In the rows, 128 means zero.
Each path below is one point turned by a fixed rotation once a step. After each direction that follows a path, write how fast that rotation turns it, in deg/step (0 if it stays still).
Each turn is a multiple of 5 degrees from 10 to 175, or 0.
Each row of a path follows its step; steps can be skipped.
Path 1:
step 0: [118 116 129 124 130 124 127 140 132 120 131 121 127 123 140 124 140 121
 126 125 131 133 110 124 124 141 134 136 121 132 121 118 124 129 141 133
 114 141 136]
step 1: [131 128 125 119 126 122 125 130 136 140 131 150 130 117 120 121 118 133
 125 115 123 124 133 133 119 120 126 142 129 143 126 120 131 135 142 135
 130 132 131]
step 2: [132 126 136 117 122 126 122 132 124 138 144 125 122 120 121 128 121 130
 127 147 119 115 132 130 122 127 136 125 137 118 129 124 129 141 123 108
 126 124 129]
step 3: [119 109 126 128 126 140 128 138 136 121 134 125 127 133 123 142 128 135
 129 128 128 115 121 134 138 130 121 137 119 130 112 131 129 119 114 122
 127 118 127]
step 4: [126 121 140 129 126 130 139 137 127 127 128 138 124 141 130 132 141 122
 116 125 122 140 126 137 117 129 119 118 130 147 134 126 129 118 136 123
 123 124 139]
step 5: [135 125 136 137 130 138 124 137 140 139 130 125 126 140 118 120 129 126
 120 126 136 130 140 122 120 113 139 136 138 135 135 126 125 139 127 134
 123 139 118]
step 6: [112 127 128 127 116 130 128 118 128 130 127 122 128 116 123 132 142 141
 131 137 115 121 132 117 127 125 134 134 128 130 131 144 134 135 120 127
 115 142 129]
step 8: [140 137 139 120 113 134 140 128 120 133 138 129 138 136 133 123 126 138
 116 129 133 127 123 142 133 126 121 126 135 134 139 121 123 121 119 130
 139 136 126]
step 9: [125 122 125 133 117 134 124 146 121 125 126 117 121 134 142 116 132 124
 133 128 131 124 134 134 140 123 124 136 131 121 139 136 117 133 133 121
 113 133 117]
step 10: [124 123 131 139 121 118 121 119 139 126 115 139 128 124 135 137 121 136
 131 128 139 134 127 136 126 129 121 136 114 132 131 133 129 133 127 128
 110 140 141]
Directions:
[128 128 126 130 128 128 132 131 130 127 126 131 127 135 128 123 129 127
 123 129 127 127 127 128 127 128 127 128 124 125 126 129 126 128 134 127
 128 135 125]
80
[131 126 129 131 126 132 129 129 123 128 133 128 128 127 127 126 132 124
 129 124 132 132 127 127 131 127 125 130 131 129 126 129 127 130 133 130
 128 130 132]
85
[128 128 130 123 130 127 131 129 124 125 122 126 129 131 128 135 130 127
 126 131 130 127 126 128 126 128 125 131 129 127 122 126 128 129 128 133
 129 128 130]
95
[130 126 132 128 130 125 130 129 127 129 129 128 134 131 132 122 125 129
 126 129 124 126 131 126 128 127 129 131 131 129 130 129 129 128 130 133
 127 123 129]
100
Path 2:
step 0: [138 135 140 133 119 128 122 140 124 134 131 125 137 140 135 124 140 117
 128 128 134 125 145 131 125 125 127 140 130 137 147 137 116 125 128 129
 143 121 135]
step 2: [127 123 133 133 140 121 131 144 130 135 139 122 147 125 135 125 141 138
 131 134 114 135 133 119 128 115 118 121 128 122 122 114 124 123 128 139
 130 125 136]
step 3: [137 116 127 133 114 120 114 149 123 134 126 125 141 131 124 129 134 144
 115 135 127 130 139 125 136 129 134 121 129 136 132 135 131 123 112 124
 132 123 127]
step 4: [144 138 140 136 129 130 127 138 129 138 127 138 136 129 119 133 129 137
 124 120 139 126 130 131 141 116 134 136 121 122 150 118 129 130 121 130
 126 137 136]
step 5: [135 134 120 138 140 130 112 129 121 137 129 134 149 127 124 121 143 129
 121 127 132 117 125 129 127 126 112 136 118 128 125 120 119 116 138 127
 132 130 136]
step 6: [127 117 122 120 131 119 120 138 140 123 136 120 152 133 136 138 135 123
 130 131 128 125 134 128 142 134 118 131 121 128 140 137 125 129 126 130
 143 131 138]
step 7: [129 124 142 139 121 123 125 135 118 129 131 135 133 130 142 135 139 129
 128 120 141 139 137 125 125 128 118 132 134 122 137 130 130 127 113 126
 130 121 151]
step 8: [135 128 132 135 136 125 124 134 131 133 123 131 132 133 124 118 127 153
 123 121 133 131 120 124 141 121 109 116 133 117 125 125 137 118 129 130
 133 132 143]
step 9: [124 137 132 128 133 122 115 140 123 144 125 117 144 136 128 134 129 135
 115 146 117 133 127 121 131 119 126 133 130 119 134 119 128 129 128 128
 144 131 129]
step 10: [133 127 130 127 116 117 118 132 128 132 123 139 152 126 128 138 132 129
 108 129 145 129 125 138 130 126 129 136 136 134 140 138 133 121 122 125
 129 133 126]
Directions:
[131 125 128 123 133 127 129 128 123 130 130 131 125 127 129 125 129 130
 127 128 127 126 122 125 129 127 125 128 125 131 123 124 127 130 131 130
 131 131 130]
110
[128 127 126 123 128 134 135 129 131 130 126 125 129 129 129 127 128 126
 129 130 126 132 128 127 127 124 128 129 123 125 134 125 131 130 126 128
 128 131 131]
155
[127 132 132 128 132 123 125 128 134 128 131 128 123 127 129 133 127 128
 129 128 125 131 128 130 131 126 130 127 125 126 131 126 125 133 130 132
 127 126 128]
155
Path 3:
step 0: [137 135 141 125 124 115 132 128 145 136 133 137 131 121 139 129 138 136
 136 139 129 120 144 141 124 132 130 138 134 129 116 124 125 141 134 135
 114 130 134]
step 1: [139 128 125 122 117 134 135 134 133 130 134 128 144 124 123 137 128 133
 127 137 118 105 106 132 139 116 125 121 132 122 132 126 121 116 130 133
 132 120 120]
step 2: [124 141 137 119 125 117 137 128 127 109 123 127 143 116 123 124 123 117
 131 119 119 132 134 118 116 138 134 120 127 113 126 118 143 124 121 132
 130 124 128]
step 3: [120 132 126 121 124 133 123 133 144 138 115 127 123 131 131 137 130 134
 136 143 131 123 125 117 114 135 124 114 119 128 114 111 118 134 137 125
 123 141 135]
step 5: [128 113 135 116 133 127 136 139 132 122 132 120 127 126 123 130 120 116
 119 132 112 122 136 122 122 114 136 131 115 116 138 120 127 108 130 129
 115 134 124]
step 6: [113 125 130 116 123 104 128 127 138 122 113 132 132 119 117 132 141 132
 134 140 135 125 134 130 115 132 126 123 126 138 131 140 136 128 137 134
 129 129 139]
step 7: [120 144 132 123 118 137 136 139 131 156 131 134 129 136 135 130 128 135
 132 135 127 116 123 132 129 121 129 124 128 112 135 134 128 129 117 126
 126 125 145]
step 8: [129 119 139 135 129 120 146 132 130 123 126 118 131 124 132 139 117 132
 121 132 132 131 126 128 123 136 129 131 134 104 132 124 128 127 133 149
 126 111 115]
step 9: [132 120 139 130 138 126 125 135 135 121 118 134 144 127 128 146 142 135
 121 133 114 124 124 118 126 130 128 124 106 124 121 129 139 129 125 123
 132 141 137]
step 10: [124 139 117 118 131 120 129 137 138 134 117 150 122 127 128 124 124 131
 139 147 127 129 120 131 127 132 123 144 138 122 125 119 143 126 125 118
 128 120 124]
Directions:
[128 128 123 128 125 125 132 128 132 135 131 131 131 130 129 127 127 132
 127 124 129 130 126 129 129 129 127 127 130 128 127 130 130 125 131 122
 128 130 124]
115
[125 126 128 126 130 129 131 130 131 129 128 132 124 130 128 130 123 123
 128 129 126 128 126 129 132 128 124 127 126 129 125 125 122 124 131 129
 128 126 131]
160
[130 130 128 130 128 131 131 129 124 128 123 130 128 127 130 130 123 133
 124 125 128 127 127 124 125 131 126 125 127 126 124 125 129 129 127 129
 135 128 128]
60
[127 136 125 122 128 125 126 130 130 131 128 125 123 132 127 128 131 130
 128 125 128 132 128 124 128 130 126 129 128 128 127 128 125 131 125 132
 127 127 129]
95
Path 4:
step 0: [145 131 119 135 132 128 131 140 131 144 124 121 127 129 132 114 127 119
 131 120 124 127 127 121 134 142 126 128 113 126 119 139 132 120 118 144
 119 125 124]
step 1: [134 133 128 132 112 126 140 129 130 130 121 131 122 133 133 119 136 114
 126 131 154 133 117 127 114 125 127 122 125 122 131 125 128 130 130 137
 109 135 127]
step 2: [139 129 141 122 135 142 146 127 133 127 133 123 129 121 137 142 131 122
 132 138 129 131 131 123 116 126 126 131 137 109 115 118 125 137 131 125
 119 129 132]
step 3: [137 137 126 139 132 125 130 141 131 137 133 111 126 115 138 131 132 128
 137 133 119 133 136 121 129 144 119 129 128 133 117 138 136 130 128 123
 119 110 124]
step 4: [137 136 110 133 121 128 139 131 145 131 126 134 118 131 133 118 136 114
 132 133 140 131 120 123 125 128 123 128 123 148 132 130 122 132 126 124
 125 123 115]
step 5: [144 120 133 123 137 146 142 124 144 131 130 138 114 131 127 126 119 125
 125 129 138 115 135 123 120 119 133 121 132 123 116 129 121 131 130 135
 119 131 124]
step 6: [124 131 145 125 132 126 137 136 124 129 139 124 116 120 139 132 132 137
 127 135 130 126 138 121 117 141 127 125 135 129 122 140 132 123 130 146
 115 114 133]
step 8: [148 125 122 134 135 141 130 134 134 138 126 135 123 129 129 112 137 113
 127 129 134 120 131 129 140 128 132 130 116 117 113 128 130 132 124 132
 118 137 122]
step 9: [136 132 134 134 118 123 143 124 126 133 129 122 124 125 137 119 137 133
 132 136 142 116 125 128 107 136 135 121 131 122 122 139 137 132 127 136
 113 136 138]
step 10: [135 128 128 114 132 126 151 124 132 127 129 118 133 124 149 140 134 125
 142 130 132 143 125 113 120 133 126 131 132 123 128 121 122 131 127 132
 128 120 128]
Directions:
[127 124 131 129 127 127 135 126 123 126 125 127 127 129 132 128 127 130
 125 129 127 127 130 130 124 123 130 127 133 128 125 127 131 124 131 127
 126 130 127]
95
[128 131 130 129 131 129 130 122 126 125 126 128 127 129 131 126 128 123
 128 130 131 129 128 129 125 129 126 130 131 131 135 124 126 131 123 128
 132 129 128]
130
[128 135 131 126 132 126 125 128 129 125 126 123 126 127 126 124 128 125
 131 128 125 127 132 127 125 127 132 127 125 132 128 128 133 126 132 130
 127 130 130]
125
[128 130 127 128 128 131 132 127 128 131 126 127 124 129 125 132 125 133
 130 126 130 131 129 129 129 129 126 128 127 135 126 125 130 133 129 123
 127 128 130]
45
[128 129 125 125 130 127 130 129 124 132 127 129 127 132 132 128 128 124
 129 127 126 132 129 130 129 130 123 123 124 128 130 132 129 123 130 124
 132 126 126]
100
Path 5:
step 0: [110 126 130 124 125 121 127 137 134 124 113 123 133 112 135 141 107 120
 135 136 134 132 129 140 120 116 125 121 140 126 131 129 133 126 125 135
 124 127 130]
step 1: [128 128 131 129 132 115 125 145 126 130 121 122 124 124 126 153 124 124
 137 130 124 134 126 135 135 121 121 129 126 146 111 120 127 125 120 137
 138 122 125]
step 2: [131 121 141 121 129 129 130 136 138 144 118 122 122 124 119 133 128 114
 129 121 138 130 126 116 123 119 116 133 128 132 116 129 116 133 111 138
 130 132 139]
step 3: [122 122 131 130 120 131 130 121 130 126 119 132 111 135 124 140 114 129
 107 141 136 134 120 123 122 124 122 135 132 132 125 129 110 127 113 124
 134 128 127]
step 4: [121 135 123 127 116 130 123 120 131 133 145 124 126 137 124 133 130 128
 124 132 125 127 116 135 135 125 118 133 128 129 113 141 111 129 109 128
 122 113 123]
step 5: [110 126 121 125 127 137 117 122 137 128 136 123 134 115 130 121 116 110
 125 140 136 139 119 133 126 123 124 128 129 115 121 142 127 124 123 130
 123 120 138]
step 6: [119 118 118 128 126 122 115 127 125 117 130 131 122 118 137 138 126 128
 124 132 128 149 127 138 139 122 130 128 128 132 113 130 131 112 133 136
 139 114 131]
step 7: [138 122 128 115 127 119 125 130 137 134 133 133 129 113 121 134 140 120
 134 111 132 138 128 127 143 114 125 136 125 122 117 131 129 114 118 136
 131 127 137]
step 8: [129 131 134 126 121 135 130 123 135 124 116 140 127 126 120 138 116 119
 115 122 138 141 128 112 131 115 127 135 130 117 127 118 130 109 124 126
 133 134 132]
step 10: [129 141 125 121 127 126 118 119 132 132 135 130 138 128 135 126 123 102
 113 123 123 124 125 131 118 128 119 142 125 115 121 129 130 129 120 131
 112 131 131]
Directions:
[130 129 124 125 133 125 130 130 133 128 130 130 128 123 127 129 125 127
 126 131 132 127 128 130 126 129 125 131 129 127 134 130 129 130 127 124
 126 131 132]
145
[123 125 128 127 129 127 130 131 127 124 131 131 129 129 130 130 128 124
 126 130 131 127 131 123 123 128 133 127 125 127 129 127 131 127 123 126
 130 126 123]
140
Path 6:
step 0: [133 131 127 112 121 139 131 138 127 123 135 113 128 118 119 121 129 132
 123 126 129 118 124 130 139 124 153 125 137 125 138 137 130 141 115 131
 126 126 133]
step 1: [128 135 121 138 122 148 112 128 124 131 142 125 131 135 117 112 131 129
 132 137 140 134 111 134 124 122 138 119 126 126 126 129 130 128 135 116
 127 122 122]
step 2: [134 135 106 135 118 138 121 130 112 127 144 139 124 127 125 137 127 125
 129 127 127 138 132 117 138 125 128 143 140 122 122 127 133 127 138 138
 126 136 123]
step 3: [116 128 129 125 115 140 134 136 137 130 142 120 130 132 128 118 136 131
 122 132 121 131 145 126 153 126 122 136 136 127 134 136 136 132 121 135
 121 120 131]
step 5: [145 132 122 120 126 134 126 128 118 131 132 138 127 129 121 142 125 118
 135 123 130 126 120 135 146 125 150 133 142 124 140 132 120 125 121 132
 138 128 126]
step 6: [132 138 128 127 114 144 122 135 136 140 137 115 129 138 135 131 130 131
 119 143 130 130 123 144 133 114 137 142 130 125 128 135 128 134 124 115
 122 124 132]
step 7: [128 134 121 134 117 134 116 125 109 127 137 131 129 130 136 109 127 129
 120 142 130 131 127 112 114 117 128 140 137 127 140 128 129 134 138 134
 132 125 125]
step 8: [127 143 129 124 121 140 139 128 116 114 135 137 132 125 120 121 134 130
 124 124 132 118 130 126 147 128 132 137 136 124 134 128 136 119 119 145
 126 122 114]
step 9: [122 128 130 129 110 132 129 122 136 132 146 136 124 130 129 118 142 137
 127 142 126 137 112 142 148 132 133 124 115 129 127 130 129 132 120 128
 129 131 126]
step 10: [131 117 117 129 119 129 114 115 118 141 134 137 125 134 133 130 138 118
 131 130 123 133 117 122 134 115 133 122 140 115 139 130 128 126 130 137
 140 128 142]
Directions:
[128 127 131 128 131 126 133 127 128 124 129 131 125 122 128 121 128 127
 126 129 124 127 129 132 129 131 127 129 132 132 132 129 130 126 129 128
 126 127 128]
80
[124 123 131 123 125 126 123 128 135 129 130 125 123 129 128 124 129 130
 128 128 129 129 126 127 125 127 128 129 132 128 128 126 128 131 125 127
 125 129 128]
120
[126 124 124 129 125 130 126 126 131 130 128 134 131 129 131 124 125 127
 126 130 127 128 127 129 124 133 129 129 122 131 126 131 127 129 131 125
 129 128 126]
135
[130 126 126 126 129 131 133 131 130 126 129 126 125 128 129 132 130 128
 122 131 128 128 129 125 131 132 131 130 125 129 127 129 129 128 120 125
 126 129 128]
125
[131 130 127 130 131 127 125 123 133 129 124 125 127 129 128 129 125 123
 129 129 126 127 125 130 130 129 128 127 128 129 132 131 134 133 125 130
 132 131 129]
65
Path 7:
step 0: [127 130 134 135 127 127 113 130 131 142 128 116 111 129 131 145 129 129
 122 132 135 134 133 129 129 134 133 121 118 120 134 139 130 127 140 114
 124 120 126]
step 1: [125 107 132 127 124 133 126 111 108 124 122 128 125 122 135 126 134 126
 121 119 127 122 122 128 132 123 122 123 123 133 117 122 130 145 124 129
 125 135 124]
step 2: [125 121 125 130 142 141 128 131 145 117 127 128 132 140 128 123 135 132
 129 137 133 119 120 137 129 132 114 129 143 136 126 131 122 119 130 138
 130 127 136]
step 3: [133 123 126 128 139 117 135 137 136 131 123 132 126 125 110 129 130 123
 125 115 128 134 143 116 127 141 134 128 131 132 138 127 126 130 139 118
 139 120 124]
step 5: [120 137 131 116 121 132 128 128 129 133 132 122 119 126 131 117 135 127
 118 124 131 114 115 138 129 110 128 117 134 124 135 122 132 115 134 136
 133 121 132]
step 6: [127 118 134 120 128 125 133 144 125 121 112 141 134 127 128 115 124 121
 139 127 136 122 137 127 133 128 133 141 116 126 139 128 120 131 120 135
 130 131 135]
step 7: [130 137 131 139 130 130 128 143 135 134 134 125 142 124 128 149 117 119
 130 144 128 132 119 131 122 141 128 125 129 126 132 122 133 133 127 119
 128 135 131]
step 8: [128 136 134 121 122 117 128 117 126 137 128 112 123 129 125 130 141 127
 126 122 140 125 136 124 123 127 121 110 117 121 120 130 135 131 120 125
 128 131 112]
step 9: [117 114 122 135 122 129 111 123 117 118 119 131 131 130 133 120 137 133
 138 130 118 121 133 147 123 121 125 133 133 130 130 132 122 122 126 126
 121 135 124]
step 10: [121 126 125 135 124 127 149 140 132 128 141 129 118 135 116 126 136 125
 127 133 122 125 124 127 129 141 121 133 136 144 134 123 126 133 129 130
 122 127 141]
Directions:
[131 130 128 127 128 130 128 125 129 127 128 128 128 134 128 124 130 126
 133 133 132 129 130 123 134 127 126 131 123 128 125 131 126 128 127 128
 125 130 128]
160
[130 124 125 133 126 127 127 127 125 133 124 125 129 129 129 130 133 130
 131 128 131 127 128 131 127 133 123 125 130 130 128 131 128 131 125 127
 125 125 130]
45
[127 127 132 132 128 125 125 128 125 131 132 126 131 132 130 126 127 126
 128 127 129 136 130 124 126 128 127 125 129 124 127 127 129 124 128 126
 131 126 126]
90
